In the rows, 128 means zero.
Turns, then the turns between two rows, first turn first; the first pair answered
Nos:
[ 97 159 135 126 125 144 124 179 109 137 101  87  93  79 176 126 120 171
 125] -> [117 191 127 164 123 112 125 135 122 149  79  93 128  94 190 117 122 135
 131]
[176  91 159 114 154 171 165 117 128 100 128 141 117 152  68 108 135  92
 129] -> [152  71 138  82 109 182 140 161  88 102 126 131 104 122  97 128 129 112
 123]
[130 151 130 163 108 138 150  99 159 121  86 111 124 133 180  97 118 124
 144] -> [127 137 151 151 143 153 163 104 178 110 103 113 103 142 149  89 120 144
 141]
Giko:
[113 136 134 131 140 121 121 136 126 124 138 107 135 130 119 118 118 142
 144] -> [118 140 132 140 132 125 119 133 120 127 126  99 140 127 126 114 116 139
 145]
[146 141 116 147 140 112 138 116 148 131 123 146 131 145 134 121 125 115
 133] -> [151 139 117 146 137 119 142 118 143 131 120 144 132 143 131 118 129 110
 132]
[124 150 121 142 122  80 133 109 128 158 113 157 159 132 163 130 131 124
 144] -> [157 126 124 137 116 110 143 103 112 148  88 146 158 128 155 117 140  96
 136]
[119 109 124  71  92  91 120 116 109 121 142 148 116  95 144 185 137 105
 135] -> [114 118 121  80  90  88 113 116 107 126 139 147 121  92 154 185 136 106
 136]
vogif:
[ 77 165 132 106 158 125 130  86 163 132 132 129 124 148 109 147 127 138
 131] -> [ 66 148 129  79 143 152 123 119 138 128 127 113 104 129 110 149 128 162
 123]
[116 112  97 134 118  56 108 104 138 131 146 141  86 181 140 187 158 115
 145] -> [112  87  95 104  95  98 100 148 104 127 134 115  56 151 151 187 159 138
 137]
[143 157 106 129 114 126  85  90 108  97 132 130 194 126 130 126 140  99
 107] -> [118 157 101 117 113 111  75 106 112  93 162 145 186 130 131 143 130 119
 108]
[114 140  79 126 122 107  90 106 133 119 122 137 147 137 116 118 123  97
 116] -> [ 98 133  79 109 115 111  81 128 124 118 133 137 135 130 120 123 118 112
 114]
Now pairs of rows:
Between the rows of a pair lie 2 to 3 turns.
[145 118 123 120  97 141 116 119 127 127 109 124 140 135 128 130 131  94
 129] -> [144 109 140 111 124 156 128 125 140 118 124 130 123 143 103 123 133 108
 125]
Nos then Nos
[123  91 159  85 159 172 143 172 126 117 154 132  88 140  97 117 119 175
 134] -> [100 102 120  82  98 150 110 192  87 132 140 127 105 114 148 140 112 170
 137]
vogif then Giko then Nos
[119 179 125 170 153 105 124  89 126 123 128 148 128 131 131 133 128 135
 136] -> [147 159 130 160 138 156 132 103  93 122  86 115 117 106 130 112 140 126
 126]
vogif then vogif then vogif
[144 106 122 125 121 113 113  96 115 113 145 153 161 134 120 130 124  96
 113] -> [109 118 114 116 111 105  99 125 111 119 160 153 152 123 138 144 112 131
 115]
Giko then vogif then Giko
[104 118 150 125 166 104 139 118 151 134 183 174 101 149 103 134 138 128
 127] -> [104 145 118 145  92 115 106 137  90 169 105 130 122  98 184 132 134 121
 126]
Nos then Giko then Giko
[169  94 137 115 136 129 143 102 148 116 130 158 128 155  88 136 143  84
 128] -> [116  88 131  84 125 128 122 156 137 119 162 157 100 136 103 160 130 146
 126]
Giko then vogif
[114 167 154 160 173 138 138 134 145 142 105  96  99 120 120  93 122 196
 130] -> [125 184 126 175 127 120 122 121 117 155  71  88 128 107 161  99 123 160
 132]
Nos then Nos then vogif
[119 106 122 121 140 114  97 137 144 127 192 132 128 124 115 164 126 184
 121] -> [122 158 117 167 138  92  95 111 151 150 159 124 154 122 145 147 124 173
 130]
Giko then Nos
[100 159  99 192 165 138 139 171 142 126 115 136 153 106 176 176 146 148
 133] -> [134 154 107 202 173 160 154 153 141 122  89 122 158 107 164 159 153 129
 131]
Nos then Giko
[ 98 140 113 120 141 106 137 131 134 112 171 149 124 155 114 155 127 118
 145] -> [124 130 114 116 114 168 135 149  92 120 100  97 113 117 140 130 138 118
 135]
vogif then Giko then vogif
[143 127 180 115 138 213 133 164 101 142  76  74  92 100 126  84 134 165
 106] -> [165 115 141 114  76 188 116 142  68 144  58  82 131  98 156 102 138  93
 106]
Nos then Giko then Nos
[144  86 125 108 127 135 131 135 124 112 150 140 119 139 103 134 140 108
 125] -> [103 108 122 105 121 128 114 159 120 121 154 135 111 123 128 143 131 154
 129]
Giko then vogif then Giko
[ 80 128 135 123 150 126 111 136 159 120 193 149 116 144  89 146 121 183
 132] -> [169 135 124 166 108 165 122  85 115 134  77 102 162 125 120 108 143  85
 127]
Nos then vogif then vogif
[153 136 117 132 121 121  98  68 133 133  89 109 152 130 138 119 142  81
 128] -> [ 92 115 130  81 145 114  89 124 151 114 175 137 106 137 106 148 127 155
 123]
vogif then Nos then Nos
[113  99 144 101 112 165 130 168 118 140 120  96 107 116 116 108 105 155
 121] -> [106 151 117 152  98  86 117 112 141 162 129 130 160 142 149 125  97 115
 138]
Nos then vogif then vogif
[155 147 144 153 143 117 136  99 151 125 108 127 131 146 134 116 129 106
 131] -> [154 149 134 151 122 123 128 110 133 130  92 116 136 133 154 119 131 101
 129]
vogif then Giko then Giko
[136  99 144  93 122 156 126 152 110 109 140 117 114 127 108 125 125 140
 107] -> [131 162 124 150 115  90 113 106 133 138 128 133 160 141 145 132 116 112
 124]
Giko then Nos then Nos
[106 153  94 113  97  73  85 154 109 151 136 130 149 109 165 152 124 140
 123] -> [197 118 120 129 137 114 130  97 127 127  99 124 159 138 108 107 153  65
 114]
Nos then Giko then Giko
[135  88 133 112 183 138 144 129 123 118 127 155 115 144 121 132 138 161
 115] -> [151 121 118 148 167 105 138  91 126 134  99 157 155 151 147 126 136 121
 123]
Nos then Nos then Nos
[121  99 150 107 150 149 137 148 114 128 132 103  99 128 106 113 129 159
 125] -> [136 141 118 151 111 109 126 105 103 150  92 105 151 125 150 115 127 109
 134]
Nos then Nos
[100 132 119 114 125 128 118 162 124 126 141 114 102 115 139 136 120 177
 118] -> [156 136 116 145 117 143 132 119 113 131  82  95 133 117 143 109 134 111
 119]
Giko then Nos then Giko
[132  68 125  86 129 172 123 148  89 152 143 117  88 136 111 140 114 148
 131] -> [158 114  97 139  96 125 113  90  87 176 105 124 143 144 148 140 111  83
 141]
Nos then vogif
[127 167  93 150  54  65 103 145 113 153 123 162 165 139 165 145 120  93
 132] -> [154 125  95 118  31 117 107 167  77 142  98 135 151 117 156 136 130  83
 120]
vogif then Giko
[ 88 121 129 127 158  97 117 145 177 114 188 155 113 133 118 151 124 155
 129] -> [111 119  91 131  78 128  94 154 105 134 101 109 134  88 183 144 130 121
 121]
vogif then Nos
[ 65 140 143 123 178 140 130 179 153 139 128 177  64 151  95 101 110 186
 143] -> [109 115 107 112  84 182 110 184  74 147  45 129  87 112 147  95 124 124
 135]
Nos then Giko then Giko
[141 159 140 108 129  99 115 142  99 144 143 153 165 100 155 120 130 141
 121] -> [133 157 148 102 143 105 116 151 104 141 156 153 153 101 141 120 129 155
 122]
Nos then vogif
[164  85 133 106 135 148 145 122 126 106 124 133 126 138  86 116 142  83
 106] -> [117 129 124 127 149  85 134 115 159 118 172 169 141 154  98 140 125 111
 118]
vogif then Giko
[146 157 114 142 113  84 123  91 144 127 143 161 166 165 136 129 125  66
 133] -> [103 140 107 104 101  79 107 135 139 121 188 174 144 158 136 155 117 106
 129]
Giko then vogif
[119 135 112 121  97 117 126 145 106 124 141 126 137 124 146 142 146 125
 116] -> [118 123 135 111 136 134 141 147 129 110 160 129 114 134 115 135 148 143
 112]
Nos then Nos then Nos
[143 125 114 113 137  98 131 122 129 112 167 156 170 159 117 164 110  93
 114] -> [116 145 121 115 153  93 128 137 139 118 180 156 160 157 120 165 102 129
 119]
Nos then Giko then Nos
[ 97 134 102 101  70 121 121 153  87 136 141 104 114 139 164 154 136 127
 119] -> [152 135 110 133  92 121 144  90 107 131 113 105 141 164 141 129 154  63
 121]
Nos then Giko
[119  88 125 101 119 149 123 127 115 132 123 113 133 126 125 127 140 121
 123] -> [132 109 127 128 130 132 128  96 134 133 115 120 152 140 124 118 142  98
 128]
Nos then Nos
[122 141 128 135 124 133 122 148 106 133 108 111 117 117 134 137 125 144
 132] -> [148 130 130 139 128 140 130 128 113 130  95 112 124 126 120 126 133 113
 130]
Nos then Giko
[101 148 167 176 127  94 165 132 139 126 154 116 118 157 146 117 150 129
 178] -> [137 130 168 176 117 125 171 122 118 119 116  96 123 150 142 100 161  96
 170]
Giko then Giko
[172 141 156 111 218 167 137 147 128 136 118 101  46 122  89 109 115 145
 131] -> [213 156 130 143 170 156 128 111 103 154  58  89  95 118 126 102 125  82
 133]
Nos then vogif
[166 119 149 134 179 155 159 110 136 132 123 118 133 131 110 104 139 109
 133] -> [ 97 121 127 100 145 135 123 171 118 140 158 128 111 108 141 144 119 170
 136]
Giko then Nos then Giko
[147 115  97 123  80 120 107 129  98 149 142 140 140 121 141 134 121  98
 100] -> [158 109 138 127 150 132 139 107 144 133 166 149 121 148  87 115 126 111
  98]
Nos then Nos
[131  91 154  94 132 160 114 159 127 116 135 132 103 133 110 117 121 149
 119] -> [161 119 128 131  94 135 104 117 111 133  90 126 149 133 147 112 123  90
 124]
Nos then vogif
[111 138 129 161 169 110 139  87 171 143 148 114 133 164 121  73 134 159
 168] -> [112 110 110 126 102 164 117 140 100 149 102  69 117 113 157  78 134 168
 155]
vogif then Nos then vogif
[142  85 124 107  97 146 117 155  92 111 131 125 114 114 121 136 130 121
 124] -> [159  86 119 116 100 131 121 127  99 108 134 138 130 129 113 137 132  88
 126]
Nos then Giko
[117 115 129 121 161 148 141 132 125 133 162 106 115 113 116 142 106 137
 120] -> [108 150 113 148 146 120 129 119 127 150 150 108 139 108 147 145 102 126
 128]
Giko then Nos then Nos
[103 103 138  96 131 143 148 160 138  93 126 118 120 116 110 124 120 160
 114] -> [131 127 114 129  93 128 139 125 118 114  78 109 164 110 145 118 125 105
 117]
Nos then vogif
[146 124 165 127 189 151 137 128 147 115 138 135 130 152 102 112 140 118
 116] -> [104 111 138  90 138 150 105 178 111 117 150 134 114 125 135 143 130 147
 113]
vogif then Nos
[120 144 125 127  69  81 114 104 124 151 132 142 141 147 169 138 147  85
 164] -> [125 154 141 140 101  73 130  89 153 148 144 151 137 164 147 130 148  92
 165]
vogif then Nos
[143 163 145 180 133 136 120  97 141 135 138 110 150 136 153 112 130 137
 138] -> [119 126 150 130 124 170 113 149 120 122 157 102 111 118 144 125 126 177
 129]
Nos then Nos
[149  62 140 137 167 154 207 118 124 104 124 127 127 115  68  70 130  90
 114] -> [131  69  92 124  72 139 165 146  60 124  94 110 150  77 140  95 119  78
 114]
Nos then Nos
[106 141 118 125 113 119 120 145 124 125 139 134 128 121 161 138 133 157
 129] -> [122 152 131 145 147 111 138 119 150 120 143 142 135 140 139 126 138 150
 132]
Nos then Nos
[124  81 150  91 120 129 125 195 136 108 129 125 108 115  94 125 141 120
 130] -> [ 96 130 119 122  86  74 100 186 132 135 122 135 139 111 145 143 127 117
 137]
Giko then Nos
[115 130 102 111  85 103 114 133 114 115 146 147 144 126 131 149 132 107
 143] -> [144 114 107 112  86 134 126 124 105 111 114 130 142 121 123 134 143  88
 137]
vogif then Giko then vogif
[167  98 119 101 113 139 156 180  86 144 123  97 132 111 155 110 162 178
 118] -> [208 103 130 127 136 137 176 136 110 140 105 101 151 131 137  90 174 138
 117]
Giko then vogif
[118 117 104 127  76 151  79 156 108 117 132 120 129  86 166 157 136 127
 134] -> [155 139 144 172 169 138 127  88 184 108 148 143 139 135 103 123 146 109
 142]
Nos then Nos
[ 88 160 129 129 120 111 131 106 132 137 122 120 147 117 132 140 140 150
 142] -> [105 151 147 128 147 139 148 100 145 127 115 113 134 122 110 121 146 149
 138]
Nos then Giko then Nos
[120 139  94 108  67 125 101 146  75 116 133 155 132  74 156 151 129  76
 153] -> [166 143 119 141 124 123 135  83 121 105 133 168 149 115 109 126 146  32
 156]
Nos then Giko
[ 80 189 147 175  99  99 111 160 122 144  97 105 136  91 172 126 115 179
 151] -> [118 189 177 194 151 127 143 131 147 136  78  95 130 106 134  91 129 169
 150]
Nos then Nos then Giko
[108 145 141 136 157 117 140 119 157 130 142 133 127 142 121 130 120 150
 134] -> [ 96 140 118 120 111 115 117 144 127 138 132 124 132 117 154 144 115 149
 132]
Nos then Nos
[176 108 126 135 144 144 126 115 128 123 113 139 134 139  98 130 144 103
 127] -> [128 107 121 112 140 125 107 151 130 121 159 157 118 136 103 157 130 146
 130]
vogif then vogif
[155 132 149 140 181 123 108  61 128 118 146  98 168 182  98 116 162  89
  91] -> [123 153 144 144 186  96 101  69 144 124 174 110 167 185 105 131 150 119
  93]
Giko then Giko
[106 154 128 152 135  94 113 121 137 143 128 138 140 129 146 132 116 135
 131] -> [121 134 131 137 117 141 112 145 107 140  97 108 126 101 153 120 126 137
 123]
vogif then vogif
[ 86 162  91 161 111  92 101 108 136 154 130 133 154 111 177  98 114 146
 134] -> [ 81 128 130 132 172 125 128 127 165 130 171 140 109 123 116  85 120 190
 129]
Nos then Nos
[156  87 133 115 100 181 106 135  76 116  83  86 129 112 110 119 128 124
 115] -> [173  96 144 137 148 135 126  77 135 106 130 134 149 161  66 121 130  88
 124]
vogif then Giko
[122 114 137 115 143 140 138 147 152 120 140 133 109 134 109 122 131 144
 128] -> [122 129 121 126 114 146 125 152 125 137 101 112 117 114 141 120 132 144
 128]
Giko then Nos then vogif
[131 149 130 141 129 131 134 101 122 123 124 126 136 121 131 143 144 109
 117] -> [109 140 126 122 121 133 123 127 114 119 145 128 121 112 133 158 139 133
 113]
vogif then vogif
[116 135 146 116 155 123 136 139 155 125 173 142 118 135 106 108 112 161
 133] -> [135 145 122 130  97 144 124 141 102 145  97 104 138 101 157 101 117 133
 130]
Nos then Giko then vogif
[139 100 140  98 141 171 151 162 123 140 136 134 108 156 107 133 109 119
 110] -> [160 121 120 125 109 151 142 132 114 154 103 130 144 156 137 132 111  73
 115]
Nos then vogif
[125 149 135 140 138 142 137 137 125 144 109 105 120 113 135 109 134 156
 137] -> [137 127 140 130 144 156 147 138 124 136 111 105 112 117 121 104 137 150
 132]
vogif then Giko then Nos
[131 107 111 105  86 135 103 159  86 122 147 126  92 101 121 161 130 147
 103] -> [168 132 113 143  83 147 114 128  81 135  93 103 117  99 133 134 139 112
 103]
Giko then Giko then vogif
[145  77 128  94  99 107 140 114 135 100 147 165 179 144  95 174 139  73
 121] -> [140  89 130 104 104  98 139 110 144 101 150 168 186 147  98 173 142  77
 126]
vogif then Nos then Nos
[147 153 154 166 125 145 134  95 137 116 104 141 148 140 149 119 151 138
 101] -> [113 155 143 147 103 145 116 133 117 122 117 138 134 121 173 136 142 174
 101]
vogif then vogif then Giko
[155 132 133 154  95 139 146 110 113 142  80 122 133 120 133  98 127 111
 129] -> [ 91 141 124 132  98  87 126 140 131 144 150 162 122 129 137 136 106 160
 136]
vogif then vogif
[146 127 129 149 138 136 136 100 133 130 108 115 147 136 133 116 125 108
 121] -> [124 143 120 154 135 110 128 102 138 139 121 129 151 140 145 128 119 116
 128]
vogif then Giko
[130 105 137 117 158 134 156 136 131 115 144 123 111 124 117 117 131 146
 110] -> [132 112 135 122 163 121 156 128 140 116 149 130 115 133 117 118 131 143
 113]
vogif then vogif then vogif
[131  88 145 100 163 173 189 148 131  97 172  69  75 132  64 101 123 138
 107] -> [ 77 193 129 168 176  81 172 121 173 137 180  93 111 145 117 114  97 169
 130]
vogif then Giko then Giko
[126 161 169 157 178 155 142 115 154 139 114  91 105 123 126  97 126 163
 137] -> [135 145 164 144 155 177 136 130 126 136  91  76 103 109 134  96 130 159
 131]
vogif then Nos then vogif
[123 113 129 120 131 151 130 151 125 109 119  94 101  94 120 136 130 110
 132] -> [111 120 135 123 153 120 129 139 153 105 156 122 101 116 104 146 125 117
 136]
vogif then vogif then Nos
[151  88 126 131 109 163 127  99  89 132 109 109 137 114 123 105 143 137
 114] -> [152  83 139 133 121 166 133  95 102 129 117 111 132 120 112  98 148 139
 113]
Nos then Nos then Nos
[107  92 125 102 129 125 112 137 117 111 176 143 107 138 112 146 136 121
 116] -> [107 112 103 118  95 105  96 131 100 127 148 139 129 127 148 151 134  99
 119]
Nos then Giko
[135 141  94 126  71  76 105  91 122 132 124 135 162 140 153 124 113  75
 132] -> [128  95  93  78  56 124 102 137  89 121 124 114 129 115 149 132 116  98
 120]
vogif then vogif then Giko
[122 105  98 124  49 112 109 102 108 129 117 160 173 127 160 137 140 128
 113] -> [100 141 107 145  74  91 106  98 134 144 128 167 174 132 166 136 130 155
 120]
Nos then vogif then Giko
[104 128 130 141 158 117 167 122 164 140 154 137 121 157 114 102 155 115
 133] -> [ 73 117 105 115 103 121 136 165 120 146 152 126 114 125 150 125 147 138
 129]
vogif then Nos
[131  65 129  85 138 177 161 155 134 118 134 107  80 118  72 122 146 130
 120] -> [118  98 136 112 175 127 165 122 182 121 172 142  94 151  59 128 137 131
 131]
vogif then Giko
[141 160 137 175 142  99 147 105 140 123 135 153 167 122 104 139 122 119
 155] -> [164 135 142 166 139 121 154 102 129 116 120 145 165 122  90 131 133 100
 149]
Giko then Giko
[149  96 141 106 154 131 132 126 147  99 201 167  98 157  85 141 125 117
 132] -> [ 93 142 106 117  98  94  90 156 112 133 183 158 112 121 160 166 108 150
 138]
vogif then Giko then Nos
[119  93 124  92 121 143 126 143 115 124 155 130 108 132 109 135 118 123
 125] -> [112 123 107 111  92 134 110 144  98 144 122 118 127 116 147 137 116 120
 131]
Giko then Nos then vogif
[136 150 128 141 140 151 141 119 112 134 101  99 123 119 137  95 121 127
 125] -> [139 152 126 150 146 133 145  98 132 133 112 113 135 136 127  96 122 110
 129]
vogif then Giko
[154 125  79 155 119  61 149 115 142  82 153 145 162 156  81  92 125  35
 126] -> [115  71  84  83 100 110 133 196 107  64 183 132 106 125  71 110 121  99
 114]
Nos then Nos
[130  89 119 100 114 145 115 169 107 113 111 124 107 117 134 133 127 127
 120] -> [153  86 113 110 108 135 121 139 111 109 109 133 126 129 130 133 134  87
 120]
Nos then Giko
[121 162 132 128  83 134 125 143 100 149 108 110 134 123 172 140 142 110
 122] -> [159 151 158 139 131 143 155 103 135 133 115 121 136 152 123 119 157  81
 122]
Nos then Giko
[134 153 136 146 108 145 133 111 144 135  89 101 139 128 158  96 132 114
 120] -> [105 151 149 133 149 126 141 117 182 120 143 133 118 147 126 107 126 149
 122]
vogif then Nos
[146 144 148 128 168 140 146 109 158 117 127 112 105 127  97  94 136 149
 135] -> [125 144 109 113  89 131 108 141 105 134 102  98 122  93 158 119 127 142
 135]
Nos then Nos
[113 143 153 137 184 125 143 135 152 127 163 128  97 137 101 109 118 162
 134] -> [105 128 120 112 110 143 112 175  91 136 130 102 101  98 153 123 116 160
 130]
vogif then Nos
[122 125 108 140 126  57 116 102 159 128 180 176 155 172 106 158 114 109
 136] -> [163 142  99 166  95  85 115  80 126 144 105 140 177 153 139 134 121  67
 135]
Giko then Giko
[176  93 148 100 136 159 148 117 136 102 124 137 123 135  93 114 144  99
 122] -> [128 138 137 124 152  92 136 111 171 117 168 176 139 155 106 138 125 125
 135]
vogif then Giko
[150  82 139 103 137 163 138 137 118  96 129 116 108 128 103 110 129 117
 127] -> [139  90 109 103  90 143 117 142  91 106 117 116 125 116 140 126 125 100
 125]
vogif then Nos then Nos
[127 145 129 150 108 135 113 130 112 144  94 122 125 129 174 123 149 114
 130] -> [145 133 138 154 133 120 128 100 137 131 117 144 132 159 143 122 154  85
 131]
Giko then vogif
[101 126 129  99 111 118 119 162 132 113 161 141 118 122 118 138 115 152
 134] -> [164 132 139 136 122 142 143 115 132 115  98 118 142 128 111 104 133  93
 134]
vogif then vogif
